Rows are one point carried round by a steady rotation, each followed by how many ticks it has turned.
The counts run from 0 to 605.
[155 131 132 145  93 102 129 135 153 100 219  88 129 139 134 166 121 117
  75 130 114 141  66 147 124 132 150 130 138 104 159  94 180 124 131 146
  63 167 120 148 101  99 142 110 119 154 107 148  98 110 125 107 141 161
 149 142 117 167 130  89 113 140 153 124 138 156 113 155  85 145 119 150
 104 120 135 130 116 113 161  98 147 130 174 141 144 156] : 450
[167 125 151 127 104 102 124 134 149  98 210  83 140 128 140 169 117 112
  77 123 125 146  64 160 123 125 142 127 124 112 150 111 175 129 129 134
  73 179 134 144 101 103 142 122 120 143 100 163  88 118 122 104 130 167
 158 145 115 155 141  93 117 154 152 141 142 151 110 141  77 148 130 153
 116 121 129 123 109 117 150  91 148 129 189 140 153 152] : 15
[160 153 146 159 125 107 113 170 130  78 194 115 157 115 101 151 113 103
  60 121 141 179  94 165 131 149 120 131 125  93 175 101 177 164 132 137
  95 163 159 150 100 108 117 117 132 135 105 161  93 135 128 103 150 168
 149 141 129 142 121 109 129 142 154 117 164 141 110 161 109 147 111 146
  98  97 133 129 127 119 137  71 125 144 176 154 128 145] : 556
[146 148 139 145 106 115 134 164 142  89 196  86 127 129 124 167 129 120
  63 137 126 148  69 150 124 141 150 143 130  89 168  99 186 140 126 143
  65 159 119 138  87  99 122 112 122 146 111 156 111 128 120 100 144 158
 143 150 131 166 118 100 112 151 158 110 152 151 115 156  71 159 120 152
  96 117 131 129 122 119 143  93 139 129 181 133 145 153] : 372
[165 125 125 139 106 113 140 134 136  86 222  83 141 115 136 159 101 117
  78 121 135 147  70 156 129 143 129 151 115 117 147  82 169 127 124 153
  85 163 140 127  95  88 144 123 119 138  99 154 105 115 124 102 119 169
 150 123 113 165 144  73 112 142 138 140 152 160 109 160  88 161 131 148
 104 127 135 112 111 121 151  97 134 134 159 162 144 135] : 321
[148 137 140 155 133 105  98 140 143 100 212  99 140 119 137 132 100 126
  49 107 133 179  91 169 107 114 119 137 114 101 168 119 184 160 114 150
  91 160 143 143  87 110 125 113 137 143 123 152  88 114 141  93 148 172
 163 133 125 134 138 104 140 140 143 127 137 135  81 142  84 142 121 149
 118 110 118 116 116 137 153 116 146 129 180 140 133 155] : 197
[154 152 131 165 113 109 124 159 132  84 202 116 142 127  98 146 112 110
  73 126 123 173  97 158 129 149 125 132 140 100 185  89 195 155 138 150
  95 147 156 146 111 107 131  99 135 148 108 145 100 130 137 103 148 159
 137 140 112 157 139  93 133 139 154 117 158 150 102 183 124 141 118 141
  94 101 135 112 122 112 151  71 125 143 157 160 134 149] : 457
[167 125 131 150  97 106 133 132 143  90 218  80 144 126 130 165 117 110
  86 118 116 152  71 160 133 145 138 134 135 122 153  81 172 131 129 149
  86 159 141 136 104  96 149 118 119 144  97 149  98 124 126 106 142 166
 142 136 109 157 145  78 121 147 154 141 148 147 102 173  95 155 130 140
 106 119 134 115 122 109 154  77 144 135 169 156 144 148] : 549
[161 121 145 139 118 119 127 132 143  82 213  95 150 118 134 152  97 120
  64 106 136 151  79 154 122 139 121 134 114  99 162 106 179 134 132 152
  65 178 142 136  90  89 125 130 126 145 104 164  99 116 134 102 130 177
 165 123 126 149 133  93 120 133 138 124 151 149 111 134  76 156 112 154
 104 120 116 130 115 119 139 112 144 114 181 132 139 153] : 89
[159 132 140 152 133 108 106 133 145  92 210  93 155 114 140 140  99 122
  55 103 132 172  89 175 111 122 116 139 112 110 160 115 173 154 116 146
  97 161 155 136  95 104 132 124 127 137 116 158  84 118 134  95 148 176
 165 132 124 134 139 103 140 144 144 136 141 132  85 141  80 140 125 150
 118 111 116 115 116 132 150 107 154 131 187 142 132 153] : 102
[163 132 136 146 104 100 111 129 136  97 223 111 121 125 130 134  85 123
  68 123 142 163  81 151 118 117 119 126 116 107 154 112 196 140 128 156
  87 167 150 151 107 115 132 109 140 155 128 154  85 108 146  92 119 155
 167 127 103 152 157  81 132 142 136 128 135 170 101 152 110 136 128 146
 111 116 128 107  97 134 170 113 133 140 168 158 144 146] : 585
[153 159 148 148 110 110 115 171 131  75 196 119 130 121 109 147 118 112
  52 126 140 165  96 155 124 144 131 134 123  73 180 113 189 154 134 145
  77 161 142 150  95 118 100 117 135 147 128 159 105 129 129  94 150 166
 149 139 128 152 111 109 127 143 155 105 151 151 119 143  98 146 114 146
  99 105 124 132 121 126 148  95 121 145 179 142 137 153] : 276
[166 163 146 132 130 109 111 176 130  77 197 126 151 112 103 150 102 111
  53 123 148 168  95 159 117 143 120 138 119  84 173 118 183 148 136 136
  91 161 154 134 103 110 110 124 136 148 114 162  87 127 105  93 125 173
 157 144 129 161 114 108 124 137 145 120 157 151 110 139  87 134 119 151
 106 108 134 127 114 128 139 101 121 157 178 150 129 147] : 332
[163 141 133 143 123 111 124 155 122  75 209 125 144 112 106 141  84 112
  68 122 148 173  90 158 130 151 109 139 121 105 165  94 185 145 139 154
  99 155 164 133 111 106 126 117 138 141 109 158  94 127 132  98 120 169
 146 122 112 163 147  87 126 137 137 127 159 167 109 170 119 148 124 139
  99 114 135 105 110 120 152  87 112 151 148 169 131 137] : 323
[157 120 141 140 113 120 129 134 142  91 208  89 145 124 135 150  97 122
  71 115 137 149  70 158 122 136 123 135 119 108 161 102 184 141 127 155
  64 174 136 135  88  88 130 123 121 141 102 167 103 118 142 103 124 168
 159 126 128 150 137  93 115 138 144 121 150 156 116 146  79 161 110 153
  99 119 115 120 110 121 143 105 145 115 180 135 144 152] : 468
[162 136 129 165 134 105 101 135 135 103 219 103 158 119 124 137  85 115
  61 113 138 178  85 169 120 130 110 130 113 103 163 102 168 158 118 141
 107 169 159 154  96 101 137 121 139 128 106 157  80 109 137 103 136 175
 167 127 124 141 147  98 129 137 130 137 152 148  94 152 107 136 109 156
 114 102 133 127 116 125 146 100 137 139 173 160 125 129] : 404
[159 157 136 140 102  97 126 164 146  78 208 111 125 121 116 154 121 111
  66 129 123 157  90 154 118 138 135 140 140 100 167 101 192 133 133 144
  95 134 140 122 118 116 128 101 131 171 124 142  93 127 112  87 141 157
 143 145 106 174 128  86 131 141 154 130 140 155  96 174  99 136 149 137
 109 114 139 107 108 123 168  88 127 162 159 163 141 160] : 436
[163 133 134 147  91  99 122 135 143  93 223  78 119 125 146 157 116 113
  73 125 123 158  71 158 125 122 146 139 124 117 149  99 174 131 120 145
  97 159 138 143 104 115 144 116 123 144 118 149  95 119 132  95 136 166
 148 143 103 158 147  78 125 159 152 144 131 150  96 165  93 149 143 136
 115 125 131 109 112 125 166  87 139 144 177 160 156 144] : 114
[161 129 142 150 128 117 111 140 133  86 208  96 153 117 127 143  94 117
  59 112 143 165  85 164 122 135 114 135 108  95 166 107 177 152 128 149
  76 182 149 154  82  98 119 132 131 130 107 168  96 116 141 103 136 175
 167 123 129 135 135 105 123 136 141 119 153 147 114 136  89 152 101 152
 103 109 120 131 120 122 137 102 135 122 185 138 132 139] : 559
[158 132 135 167 135 112 110 139 133  87 208 104 165 117 117 139  93 115
  61 107 135 179  96 171 125 139 107 134 118 100 173 100 177 163 128 145
  98 170 159 154  89 102 127 121 134 132 106 157  89 119 147 104 148 173
 157 125 125 135 140  99 136 134 140 124 157 140 100 155 107 149 104 147
 106 102 122 122 126 119 138  89 137 130 174 150 124 142] : 555
[151 149 128 163 122 102 106 146 143  94 218 124 142 123 113 128  93 119
  61 112 128 176 106 163 114 127 111 128 131  98 177 110 200 154 135 153
 101 144 156 141 111 111 128  94 141 164 126 140  83 113 139  93 146 163
 156 134 114 155 139  94 144 127 139 124 138 148  85 163 114 128 123 144
 112 105 129 106 112 124 164 106 135 149 163 156 124 159] : 439
[156 134 144 134 126 111 124 141 151 108 206  84 148 128 137 161 106 125
  66 123 128 154  59 165 116 122 140 137 119 109 156 114 173 139 116 136
  73 170 136 135  93  92 141 118 126 143 102 162  84 118 115 106 127 158
 158 149 132 153 139 103 117 153 146 133 148 152 100 142  71 149 119 163
 107 116 127 126 105 123 143 106 153 121 189 132 145 146] : 390
[166 141 131 156 131  99 101 132 148 101 224 102 167 115 129 142  91 109
  61 101 125 171  92 170 112 126 110 132 117 102 163 113 168 148 124 143
 105 159 155 145 100 100 139 121 131 140 112 149  75 104 126 101 142 178
 168 128 119 140 135  96 136 125 136 140 142 138  85 145  93 133 114 156
 121 106 127 124 121 122 146 114 145 137 178 147 121 147] : 253
[159 155 137 147 106 102 109 166 125  89 213 124 124 126 108 142  98 116
  54 137 151 167  90 150 127 138 128 133 117  73 168 112 185 150 133 143
  86 175 145 162  98 121 108 122 140 141 127 163  90 114 125  98 129 163
 158 137 119 155 124 104 121 136 140 114 149 164 122 143 110 133 107 147
 103 106 138 136 109 126 151 102 117 148 174 158 135 133] : 504
[156 169 144 132 122 107 116 180 132  79 198 120 133 117 104 155 114 115
  47 135 140 164  96 153 113 143 132 144 122  77 173 116 184 146 136 138
  90 151 143 136 100 116 103 119 136 153 129 158  93 125 106  88 134 164
 156 142 127 167 107 105 124 135 150 112 148 155 110 141  84 137 124 154
 109 106 142 127 116 129 150 103 120 154 177 146 133 150] : 427
[148 161 139 151 109  98 118 165 151 102 204  97 136 134 114 167 134 112
  59 134 112 154  80 157 118 131 152 139 138  89 171 105 177 141 122 130
  82 150 126 146 101 110 128 106 122 154 115 147  91 116 103 100 154 159
 142 159 130 162 116 105 123 135 157 125 142 144  98 152  82 132 125 158
 110 104 147 139 125 115 152  91 146 142 186 137 134 155] : 445
[161 134 131 144 100 106 132 136 150 103 221  90 138 136 130 167 115 119
  71 129 119 142  61 149 123 136 145 130 132  94 158  96 173 120 125 143
  67 167 121 142  97  95 138 114 120 153 106 153  96 109 115 106 133 163
 151 141 122 170 134  85 107 130 146 130 145 158 108 150  82 147 114 159
 104 115 142 141 115 109 152 104 148 124 173 138 139 148] : 71
[155 156 132 158 133 111 109 163 125  78 209 119 148 106 112 132  94 116
  46 116 149 182 110 161 118 142 109 145 114  86 174 107 183 158 128 150
 111 145 161 138 102 114 113 115 140 142 125 151  92 123 123  90 139 174
 156 126 120 153 128  99 134 133 136 122 153 148  94 150 105 144 123 145
 108 104 133 116 118 134 150 104 116 160 162 163 124 145] : 422
[167 127 129 152 114  97 113 123 139 100 230  90 139 116 141 143  89 120
  70 111 133 168  84 163 121 121 120 138 113 118 147 105 173 142 117 151
 110 163 148 145 101 109 145 119 133 138 115 151  84 108 140  99 131 170
 160 125 102 145 156  82 133 149 136 147 135 152  91 159 103 141 129 144
 118 119 129 108 110 127 162 102 139 145 169 167 138 137] : 494
[169 125 137 134 109 108 120 127 144  81 229 101 137 115 140 143  88 122
  71 105 139 151  86 155 115 127 115 130 116 108 151 114 187 126 135 155
  81 163 147 132 106 105 136 122 132 159 122 160  89 105 128  89 117 171
 166 119 108 157 144  82 131 132 139 137 133 161 103 141  87 140 135 141
 116 123 122 110 105 128 161 121 133 142 170 151 142 156] : 339
[150 174 139 143 125 107 115 187 131  86 193 113 130 122 105 150 115 119
  42 140 143 169  88 156 112 135 132 150 122  81 172 114 183 149 122 137
  93 142 138 134  98 116 106 109 137 151 127 155  94 129 105  90 139 159
 151 153 131 163 114 112 122 144 147 116 153 156 103 149  85 135 128 156
 106 105 141 123 108 130 148 101 124 148 175 148 139 150] : 48
